[[43  6]
 [14 40]
 [45 -4]]
|
[ 6 14]

[[ 17 -38   1  18  21]
 [ 18 -16  34 -36 -16]
 [  6  20  28 -25 -13]
 [  0  28  26 -11  -4]]
|
[ 21 -36  28  28]

[[  0  -7   3  -3  -3]
 [-14  11 -43 -20   0]
 [ -5   1 -14 -11  -3]]
|
[ -3 -20 -14]

[[ 17 -17  -4 -13]
 [  8 -17  37  -2]
 [  1  -1  40   7]]
|
[-13  37  -1]

[[  1   7  37]
 [  6 -14  -7]]
|
[ 37 -14]

[[ 21  39  -4  -5  -6]
 [ 14 -21  -2   4   6]
 [ 16  -4   1  -6  -7]
 [ -2  -2 -12  -7  -7]
 [  8  -9   8  -9  -4]]
|
[-6  4  1 -2  8]
---
[[-44   1  13  -6  40  38  -8 -21 -21   1  16  47]
 [-20  17  -9 -21   9  14 -22 -39  14 -24   2   8]
 [-18  11  -8 -26   8   8 -24 -44  17 -28   8   6]
 [-32  -3  12  -5  30  26  -4 -14 -16   1  14  35]]
|
[[ 16  47 -44   1  13  -6  40  38  -8 -21 -21   1]
 [  2   8 -20  17  -9 -21   9  14 -22 -39  14 -24]
 [  8   6 -18  11  -8 -26   8   8 -24 -44  17 -28]
 [ 14  35 -32  -3  12  -5  30  26  -4 -14 -16   1]]

[[ 23   0   4  15  20]
 [-32   1  -4 -44 -27]
 [ -9  -3  -2 -38  -7]]
|
[[ 15  20  23   0   4]
 [-44 -27 -32   1  -4]
 [-38  -7  -9  -3  -2]]

[[ 16  42 -26]
 [  9  -4 -22]
 [  4  36  29]
 [ 33  47 -42]
 [ -2  19  10]]
|
[[ 42 -26  16]
 [ -4 -22   9]
 [ 36  29   4]
 [ 47 -42  33]
 [ 19  10  -2]]

[[  9  23 -41  16]
 [  3  18 -24 -22]
 [  0  22   0   8]
 [ -3   5   1 -13]
 [  8  -3  -4  21]
 [  0   8 -26  -4]
 [  9 -21  -1   4]
 [  1  24  18   6]
 [  6 -19   4   5]]
|
[[-41  16   9  23]
 [-24 -22   3  18]
 [  0   8   0  22]
 [  1 -13  -3   5]
 [ -4  21   8  -3]
 [-26  -4   0   8]
 [ -1   4   9 -21]
 [ 18   6   1  24]
 [  4   5   6 -19]]

[[  6  18  -1   6 -10   0   0   5]
 [  8  27  -2   9 -15   0   0   7]
 [ 12  36  -3  12 -20  -1  -1   9]
 [ -4 -12   1  -4   6   0   0  -3]
 [ 23  29   5 -19  -5  29  -5  -1]]
|
[[  0   5   6  18  -1   6 -10   0]
 [  0   7   8  27  -2   9 -15   0]
 [ -1   9  12  36  -3  12 -20  -1]
 [  0  -3  -4 -12   1  -4   6   0]
 [ -5  -1  23  29   5 -19  -5  29]]

[[ -7  -1   1]
 [-14   7 -49]
 [ -3   6 -22]]
|
[[ -1   1  -7]
 [  7 -49 -14]
 [  6 -22  -3]]
